128 stands for zero in the data rows.
Each row in the table below has a label, given by one hidden rule.
[  6 109   7 110  21 141 121 138 149 132 128 152 159 145  71 113  77 133 155 134 126  86 142 150  65 113 102 123 171 129  99 130 132 173 108 132 146 174 175 133 127 187 134  93 141 168  79 141] q
[ 97   0 117 156 128 121 131 115 196 147 126 154 249 101 190 132   8 125 115  93 212  17 155 155 124 149 104 112 125 102  96 129 217 195 133 142  82 154  90 147 174 104 135 122  88 223 125 147] t
[ 69 255  48 147 111 178 126 118  37 112 124 118 104 146  54 122 162 170 119 144 131 207 117  73 107  99 102 149  94 125 141 115  29  83 153 121 194   5 160 118 162 175 130  75 255  94  92 154] j
[125  52 108  86   0  55 130 109 136 147 151 168 205 127 157 123  75 137 154 121 138 135 111 174 194 185 112 128 134  98  89 151 188 171  99 153 151 178  69 141  27  94 137 154 134 137 102 154] m
[231 144 101 128 181  44 119 111 161 156 132 124 106 153 117 144  94 123 118 132 154 192 153 147 123 167 133 108 150 124 117 133 174  83 106 145 126  92 161 118  85 132 135  90 195 161 151 135] t
[186  78 207  79 194  40 137  84 111 104 130 133 122 112 214 170 101 109 132 117 164  26 132 160 129 113 118 114 132 120 123 144 171 118 149 111  73 232 153 133 204  28 127 191  68 151 144 115] o
[246 255  86   0 206 226 183  58  70 111 169 121  78  95 112 178 183 174  83 120  21 255 156  44 110 124 136 182  93 104 180 149  27  82 171 103 124  52 154  98 240  72 154 112 186 116 143 175] o
[ 71   0 255 175 115  80  77 175 156 120  86 161 111 156  97  84  33 122 163 129 117  99  95 187 135 138 128 107 165 147  69 112 146 118  87 113 114 198  91 126 163 133  92 190  50 180 140  98] j
[109 121 165 115 187  59 122 102 140 104 136  87  37 147 128 153 108 107 134 120  93 207 119 128 178  99 130 118 116 127 116  89 112  40 152  97 148 122  93 122 168 150 127 223  96 107 187 131] o
[ 59  83 102 158   0  40 105 139 156 128 117 130  65 106 175 119 111 118 157 122 147 117 134 161  98 209 149  95 142 104 161  98 211 152 145 135  95 213  80 161  40 132 123 158  27 204 116 103] m
[182   0 165 202  75  74  85 117 232 156 107 148 187 119 113 124  34 102 144 115 235   0 120 179 201 149 159 106 157 142 119  93 140 145 117 122  67 208  63 170   0 108  96 158  94 206 118 102] m
[141 133  90 167 109 188 159 107 156 137 143 159 139 140 107 124 163 141 133 134 156 179 133  88  55 123 101 131 123 119 138 115  87 168 150 112 190 188 117 129 113 126 140 140 165 141 116 117] m
[111 255  89  41 114 165 147  84 187 147 157 156 202 121  87 161  92 128 111 110 140 181 167 139  69 173 114 168 119 105 197 193  84 136 110 171 139 220  95 156 100  44 157  37 163  60 117 155] t
[195  21 251 137 213  68 116 153 130  67 117 132  53 172 140 137 123 106 120 115 171  65 168 146 237 148 139 106 102 127  88  78 171 108 145  91 103 201 144 170 113 141 103 216  66 114 141  89] o
[133  97 186 160 233 116 147 159  67 101 103  53  65 169 178 146 173 159 111 146  51 134 122 128  67  28 137 142 100 147 130  97   0  48 179  93 148  41 201  87 255 181 133 174  91  86 164 142] o
[ 65  83  77 198 212  88 101 181  76 132 100 108  26 204  30  99 200 142 117 156  24 255  69 113  36  35 135 135 124 170  89 136   0  38 159  97 170   0 184 101 250 213 101 243 130  55 138 130] j
[ 51 125 125 134 246 143 138 128 130 144 143 111 126 146 127 104 196 174 109 130 137 130 110  77  68 135 129 130  97 121 107 148   0 133 123 125 156  65 185 122 186 159 141 153 232  57 128 154] l
[ 49 196  96 121 198 135 160 144  42 124 107  77  40 154  49  99 222 190 125 186  69 225  80  85  68  80  93 120  86 170 112 144   0   0 139 132 172  47 185  74 206 202 136 187 174  44 133 169] j
[ 22 190  17 161 120 100 140 136 105 163 120 139  86 133 141 123 128 148 145 132  81 150  97 103  73 154 143 134 157 165  79 110  59 179 100 142 169 110 166 110  34 168 111 106 163 106 117 118] m
[123  66 136  60  91 139 104  82 172 143 123 183 144 115 134 105 145 124 127 105 173  27 148 116 116 111 140  97 122  81 120 105 243 253 108 131  86 177 101 141  89 105 121  46 173 122 104 142] t
[131 202  78  93 120 203 131 144  79 128 121  73  66 123 173 131 158 151 103 139 111 173 144 159 136  71 150 140 130 131 131 110  99 133 133  92 156 134 104 122 180 138 129 145  50  47 123 126] q
[162   0  58 187 127  79  92 129 135 143 124 188 191 123 203  97   7  78 152 116 180   9 127 152 207 232 134  92 158  95 108 111 146 206  89 127  75 240  43 149  22 145 122 195  22 174  99 102] t
[  0 137 118 163 255  81 149 169 115 125  93  85  43 154  89  89 166 175 137 130  79 255 108 122 122  55 134 132  90 152  84 125   8 109 105 123 144  20 152  95 116 196 115  95 150  50 146 126] o
[ 53 180  93 205 173 128 142 142  58 123 150 105 126 134  72 163 145 161 137 156  79 227 101 116  97  63 117 108 113 144 102 111   8  98 125  98 146 104 143 113 121 167 141  58 115 137 101 133] j
[  0 255  21 191 110 238 148 152  81 151 117  80 164 128   0  89 157 134 149 156  91 217 130 102   0 131 106 122 145 149 116 133  17 116  97 102 163 153 174 114  79 166 144  78 255  31  98 188] q
[  0 206  58 188 141 215 169 121  82 133  94 119  49 156  80 112 114 136 146 148  75 255  84 108 104  92  85 130 141 142 117 169  15 110 123 111 180 128 166 100  89 170 133 104 255 102 110 169] q
[ 89 121  48 172  86  60 148 115 130 140 120 140 131 147 154 141 103 112 138 128 144  86 135 113 149 114 130 142 129 118  84 107 141 103 120 141 147 111  88 117 130 160 118 142 180  74 127 150] m
[143   0 195 214 171  84  20 109 216 119 142 200 232 129 208  96  67  84 174  95 186   0 129 205 174 147 115 111 148 169  88  83 255 158 153 153  44 153  38 144   0 118  77 193   0 255 145  81] l
[ 49  24 166 120 154 134  96 151 100 143 112 127 183 131  80  86 162 125 161 127 144  70  97 155  96  80 119 109 145 169  56  89  47  85 131 152 122  89 119 125   5 175 127 164  93 147 118 112] t
[ 57  33  92 197 156  96 111 120 147 131 119 159 178 116 153 122 108 100 112 131 197  23 122 172 109 149 129 107 126 100  82 118 246 169  89 146  95 175  55 144 144 147  96  83 127 197 149  93] l
[151  49 176 137 220 125  75 139 183 100 109 108 115 150 147 167 120 112 163 149 182 178 123 171 200  68 156 129 121 147 130  97  91 170 155 117 107  78 150 116 104 207 104 195  75 115 151 102] o
[ 50 156  65 211 159 180 103 122 149 115 127 130 219 118  65  71 103 141 128 106 138  76 135 104 111 166 126 116 155  95  89 122 116  56  89 114 124 145 130 120  52 167 139  47 166 130 110 110] l
[ 72 211 104  69 144 196 148 110 166 126 141 155 189 134 115 108  21 134 137 129 124 119 135  84  65 159 112 122 144  69 127 138  96 158 115 149 120 174 111 114   0 129 102 160 137 140  99 113] o
[164  80 254  88 118 101 129 126 145 127 136 127 175 117 138 152 119 105 122 116 127 158 141 119 156 150 158 141 137 112  98 146 165  92 130 145  91 156  88 117  85 167 124 101 161  99 130 127] t
[ 47   0 138  98 214  57 141 147  99  65  99 100  47 155  81 105 174  99 139 141 125 138  79 136 101  91 172 112 106 157 100  80 111  12 175  96 129   0 133 113 255 156 105 175  93 161 161 136] o
[142  78 163 116 224 145 126 151 143  89 151  95  57 118 159 184 190 136 101 133 115 196 144 118 160  72 155 108 121 121 140 133 112  97 153 106 129  40 152  99 249 123 115 195 119 116 172 150] o
[179 181 126  81  18 232 162  95 168 129 153 111 116 113 168 148 107 160 106 124 100 183 155 107 170 131 109 164  92  88 177 150 209  76 117 118  85 162 142 128 102  93 147  36  72  64 131 165] m
[208 150  63 107   8 208 116  75 178 154 158 142 211  89 194 129  33 113 126 110 230  75 162 130  82 191 107 161 144  81 159 179 255 214 110 146 134 220 119 132  35 109 165  13 220 167  91 123] m
[150   9 162 250 161   0  73 151 119 109 105 173 141 133 138  78  85 130 154 121 136  75 113 227 195 127 146  78 159 179 104  68 130 139 133 113 107 126 110 142 170 183 111 154  91 223 165  86] o
[100 162  69 106  35 216 126 114 112 138 136 118 156  90 123 111  58 155 116 128 141  95 150 113  79 156  88 139 148  99 135 165  73 143  91 141 157 207  81 151  57 162 154  20 147 140  99 162] m
[ 21 173 184 234  92 100 141 148 132 111 100 123 228 173  84 130 124 155 130 164  85 134 115 164  86 111 124 107 128 146 133 102 112 131 141 119 135  33  96 117 145 175 119 171 185 113 111 121] j
[ 72  33 104 239 159  76  69 169 158 124  82 154 151 130 144  96 163 102 160 152 122  75 111 184  80 154 135 101 131 165  54 103 202 172 128 126  91 211  95 129   0 132 133 180 162 224 141 108] j
[106 165  98  60 129 109 167  96  94 126 136  74 174 138 172 130 171 158 122 136  90 236 119  77  38 107 129 140 105 114 162 129 128 146 120 127 104  49 221 144 104 120 154 127 134 105 159 150] j
[224 113 135  57 103 220 100 117 148  95 127 120 106  93 136 123 248 141 108 131 120 109 155  89 174 106 148 133 105 107 181 183 131 137 173 123 126 123 139 103 197 114 147 181 141  53 137 135] j
[115 133 121 148 135 105 131  84 231 124 122 157 146 116 131 123  55 108 133 109 210 103 149 157 143 185 129 115 168 126 131 150 196 161 101 164 146 197  93 137 111 132 148 106  50 174 104 133] l
[  0 121  52 239  85 255 150 180  49 144  80 128 174 176  10 107 138 147 154 153 127 226  90  97  27 137  97 109 168 169  72 152  71  98 100 122 158  25 155 103  52 203 115  89 180  77 116 134] q
[ 60 255   0 162  21 152 132 140 132 177 129 147 189  92   0  95  32 143 153 125 159  84 101 102  58 174  64 136 157 120 149 171  98 214  94 147 110 121 122 128  84 103 151   0 227  78  68 170] m
[ 19 165  98 245  87 174 156 126  96 140 123 142 134 133  38 109  80 130 144 133 159  63 116 119  87 133 127 150 160 143 108  91 121 157 120 149 157 221 173 129  59 104 127  63 131 107  97 181] m
[126 240  73 115 148 228 189 141 107 172 131  75  86 105  93 160 203 138 118 162  85 255 138  70  20 150  96 136 108 126 116 211  37  98 102 134 185 121 178 108 225 167 140  14 248  35  80 191] m
[158 136 112   0 127 164 163 122 119 149 182 144 128  93 182 182 138 119 136 119 118 133 143 112 134 127 115 157 117  79 138 164 200 124 135 119 142 240 148 124 141 103 121 105 162  76 124 146] t
[225 219 135  13  86 151 167  78 172 146 173 157 233  46 187 158  99  88 125  92 159  75 168 111 201 216 129 128 126  95 181 180 238 213 148 158 108 184  89 153 120  54 146  78  89  50 119 124] t
[ 47 156 203 129 155 149 122 168 120 123 111 111  88 131  97 133 186 179 124 162  52 209  93 113  26  80 137 138 112 155 111 125  39 107 166  96 175  51 194 113 175 150 118  85 162  39 141 133] j
[ 85 121  94 103 127 139 136 135  87 110 128  81 146 168  81 132 255 154 118 144 132 244  88  75 100  95 118 162 119 128 150 139  32  70 110 134 178 140 128 110 215 149 121  95 125  56 136 167] j
[155 175 134  48 164  99 150 137  91 105 132  94 143 123 118 158 200 142  84 117  57 160 112  98 151  87 147 148 103 131 161 120  92  82 164  80 134 128 122 122 192 145 127 150  58  56 162 154] o
[168 107  70 155 102 134 171 119 144 134 125 133 239 120 122 117  74 115 124 111 128 153 125 171 194 159 120 130 165 137 117 123 127 179 144 152  76 244  74 132   0 146 139 101 215 150 125 118] t
[ 83 193  49  78 156 240 185 135   7 142 135  64  66 166  45 121 199 197  91 126  65 255 113  51   0  83 123 161  62 129 178 168   0  77 114 118 209  69 171  76 178 134 149  63 197  70 119 219] t
[ 62 150  63 119  82  96 128 137 118 143 126 115  89 110  22 121  69 135 146 128  93 158 121 114  25 144  99 136 118 146 131 161  98 193 125 137 179  91 135 149 170 174 128  76 224 109 123 123] m
The hidden rule looks at only part of the columns. Which column or columns, counting from 0, in order?
4 9 19
Which label does each new row get?
[255  50 123 102  73  79  92  99 212 128 149 151 240  96 217 130  96  71 100 107 171  40 185 173 226 176 138 112 127 103 114 151 200 188 116 127  83 218 105 136  95   2 123 150  45 234 137  68] t
[157  46 168 120 231  31  82 174 107 112 109 123 148 160 164 144 204  94 137 118 158  25 120 169 118 129 141 111 135 163 105  81 110 145 120 126 152 110 108 144   0 137 126 204  29 185 123  76] o
[ 45 155 126 212  92  73 135 161 124 129 127 121 202 129 158 107 115 156 157 148 125 176 130  65 123  84 133 127 122 157 126 161 217 106 105 101 175 101 146 131 155 136 131 143  97 104 112 154] q
[225 104 140  31 198 124 133 141  81  98 135  88  16 145  86 188 139 137 115 138  98  82 136 121 113  81 152 139  94 135 145 125  45 143 118 107 117  30 179 105 221 105 144 171 129  49 123 154] o
[254 102 141 153 156 164 142 118 155 119 126 126  79 116 204 157 168 124 132 100  89  15 147 129 146  96 120 128 120 117 120  99 208 124 150 116  84  90 161 148 167  66 119 174 103 145 160 115] l
[154 250 147  24 131 195 180  93 134 147 134 151 113 135 131 157 153 114  98 107 188 233 142  89  92 187 121 131 116 132 137 115 255 138 144 119 157 130 114 128 149  69 151  92 148 147  91 157] t
[182  94 201 169 183  61 130 149 189 128 134 175 152 113 208 135  37 112 130 102 132 101 153 159 223 145 147 122 134 141 141  80 228 136 139 152  97  78 136 127   0  73 125 156  66 108 161 104] l
[183   6 255 183 140  47 104 128 111 138 122 123  92 124 244 140 161 144 158 118 175  99 153 142 204 113 127 116 156 116  96 107  86 105 143 101 101  74 114 148 168 123  81 145  34 217 164 112] t
[ 71  58 186 230  92  46  84 159 144 145 109 168 255 123 140  69  33  83 142 125 143  79 110 197 194 132 137  97 175 150  48 110 235 254 130 183  84 211  77 177  33 148 110 105  27 255 128  55] m
[148  23 184 227 148   0  81 183 165 101  97 130  57 178 146  46  71  59 185 140 153  71 105 141 157  57 147  95 132 179  28  41  86 179 137 127  85 104  79 122 120 182  90 192  51 203 163 114] j
[  7 217  83 225 166 114 134 175  69 126  90  90  93 173   0 114 173 197 157 159  67 221  88 137  29  82 114 128 106 156  86 142  43  53  98 131 194  77 177 115  69 195 107  93 248 150 127 159] j
[ 25 101  90 181  81 203 143 126 133 138 147 120 189 116  75 110  18 153 127 132 141 137 125 166  72 175 113 143 164 146 140 140 188 194  88 168 166 224  92 129  58 127 112  30 247  89  82 120] m
[ 90 147 110 175 138  73  93  96 176 146 117 143 142 112 165 163 146 134 122 112 177  22 108 142 142 167 136 147 147  91 119 150 125 249 124 117 153 194 125 124  62 131 140  79 183 138 124 122] t
[ 21 255 112  35   0 249 169  77  87 151 146 108 255  87  65 147 105 147 111 110 100 233 131 127   0 134  85 176 120  70 162 195 148 181  91 140 151  66 120 100  93 154 172  54 255  68  53 152] m
[186 251 219  92 255 254 146 171  74 132 132  66  31 167 105 120 229 169 105 181  65 193 120 109 104  48 169 123  82 179 110  87   5   6 168  71 201   0 194 106 255 207 121 247  85  85 166 155] j
[164 171 147 191 252  67 120 190 147 102  98  96  37 192 106  87 115 113 143 147  44 183  71 140  87  48 140 121 112 161 116 110  24  78 137  92 144   0 161 120 131 217  93 168 199  89 141 161] o
[138 125  58  35   0 250 169 119 165 165 129 176 207 117  60 138  77 131 113 129 199 181 147 166 133 227  91 156 141  86 119 184 152 255  67 170 100 231 110 138  45  94 148  11 255 214  75 128] m
[255 140  93  17  71 255 144  95 152 151 157 126 146 115 179 149 191 126  87 118  80 181 156 119 141 134 126 153 101 145 176 126 188 142 159 146 171  94 147 130 135  71 149  95 134 143 115 164] m
[134 224  61 149 103 216 153 123 119 132 110 179 225 123 173 119  93 129 108 106 158 158 100 155 116 121 115 123 120 120 160 128  98 185  99 135 152 110 144 140 137 129 121 110 135  58 119 142] t
[148 156 216 138 255 127 167 130  34  78 113  98   0 152 175 132 199 128 100 156  62 181 129 100  77  41 130 142 113 186 139 129   0  64 145  98 160  23 156 106 195 178 105 162 142 160 176 163] o
[ 32  84 162 138 212  39 141 165  97 119  90 114  65 179  90  80 162 165 145 157 107 121  90 170 151 100 111 130  98 195 103 134  66   0 131 105 163  10 204 130 186 248 118 173 172 100 137 115] j
[ 44 199 191 191 225 139 132 153  57 137 113 114   0 188   0  73 194 168 147 187 113 255  75 167 101  31 139 112 105 179  91 116   0  59 120  94 160  71 173  88 174 222 101 131 124 106 138 123] j
